Q: [-35  24   6   8   2  26  30]
A: 24
Q: [26 20 34 25]
A: 20
Q: [-14 -15   4 -17 -35 -16  -3]
A: -15
Q: [  1  -1 -23   4  31 -13]
A: -1
Q: [19  0 14 31]
A: 0
Q: [-16 -10  24  12 -35 -26]
A: -10
Q: [ 12 -18 -32 -24  -2]
A: -18
Q: [  4 -12 -29 -13  -8 -12 -23]
A: -12
Q: [-19  -9  -4  33   9  36   7]
A: -9
Q: [ -4 -21  31  -7  10]
A: -21
---
array([[  6,  16,   9,  -1,  14,  14],
       [ -3, -24, -32,  27,  -7, -30]]) value 27

array([[ 15,   5,   1,  10,   4,  17,  13],
       [  6,   8,   0,  -6,  -7,  -2, -18],
       [ 31, -10,   2,  25,   1, -19, -30]]) value -7

array([[ 28,  14, -10,  12, -19, -11, -17],
       [ -4,   5, -26,  10,  13, -22,  21],
       [  6,  23,   4,  14,  -6,  32,  -3]]) value 13

array([[ -1, -27,   7,  16, -16,  15],
       [-22,  -4, -10,  -6,  33,  -3]]) value -6

array([[-11,  -1,   7, -27, -10],
       [-17,  -3,  -2,  18,   8],
       [-12,   8,   8,  11,  -9]]) value -2

array([[ -6,  -2,   6,   2,  -1],
       [ -2,  -9,  -3,  -2,   4],
       [-25,  -5, -35,  -6,   0]]) value -3

array([[  6,  -5,   2,  -7,   5],
       [ 34, -30,  -3, -15,  -2],
       [ 14, -11,  -1,  -6,   0]]) value -3

array([[ 26, -22, -30, -23],
       [ -6,  28,  -6, -30],
       [-24,  -5,  26,  35]]) value 28
---
array([33, 13, 27, 26]) result: 13

array([[  5,  20,  -8, -14, -20,   1,  -2],
       [  1,   2,  -3,   0,  -6,   4,  -3],
       [ 14,  35,   5, -19,  -7,  35,  -5]]) result: 20

array([[-11,  -2,  21, -24,  30,  -6],
       [  0, -10,  -7,  -7,  -2, -19]]) result: -2

array([[ -5,  -7,  -3,   2],
       [-26,  18, -30, -18]]) result: -7

array([ -7, -33, -24, -27,  27,  14]) result: -33

array([-14,  27,   3, -13, -29,  21]) result: 27

array([-33, -22,  20,  23,   4,   9,  -1]) result: -22
---
1  7  2  7
5  5  5  5
6  4  6  6
==> 4

 16   49   16  -29   24  -16   24
  8   -4   28   45   -5   46   -3
==> -4

-28    0   33   -2  -20 ==> 0

 354  -149  -430  -590  -486
 256  -141  -344  -532  -278
  41   530    74  -519  -498
==> 530

78  76  18  15
27  50  38  50
==> 50

833  272  738  300  410  155
153  896  562  280  234  757
==> 896
---
[[ 244.8  142.2   13.7  210.0  -15.5   74.5   89.8]
 [  63.2  169.6  111.1   65.3 -215.1  -69.6 -222.7]
 [  11.1  187.3  111.3  221.0   57.6   -8.4  193.4]] 74.5

[[ 0.057  1.867 -1.414 -0.542 -0.748  0.892 -1.101]
 [-2.139  0.883 -1.527  0.264  0.370  0.487 -1.156]] 0.892

[[-0.13  0.01  0.08  0.05  0.13 -0.04  0.07]
 [-0.14 -0.22 -0.06 -0.03 -0.15 -0.15 -0.01]
 [-0.07 -0.10  0.01 -0.06 -0.02  0.07  0.07]] -0.04

[[-1.5  0.9  1.7  1.3  1.8]
 [-0.7  0.6 -0.8 -1.3 -1.0]] 1.3

[ 1.41 -0.47 -0.97  1.44  0.31 -1.21] 0.31

[-12.9 -12.3  -3.9  -1.3  10.7] -1.3
---
2049,2915,2998,4883,7052
7796,9420,7399,4601,4240
2413,5649,3673,4746,4625
==> 2049

5,5,4,6,2,6,8
6,4,7,4,4,4,4
2,9,2,5,2,6,2
==> 5

-324,501,-430,-526,-265,-802
-304,-129,-347,497,97,-83
-617,208,312,110,139,-599
==> -324

51,506,778,530,857
43,506,794,238,617
127,605,601,77,375
==> 51

315,389,563,491,323,351
276,237,887,654,263,340
455,183,806,535,291,173
==> 315

78,62,81,63,74,91
34,32,59,59,73,79
11,46,5,46,45,32
==> 78

2,7,4,5,7,5,5
5,5,6,2,4,6,3
8,4,5,3,5,2,3
==> 2

160,86,37,191,75,225
48,198,41,182,134,61
213,60,96,208,140,107
==> 160

751,707,839,603
821,680,749,602
242,365,342,763
==> 751

2,3,8,6,3,7
4,5,4,5,5,5
4,5,3,8,8,7
==> 2
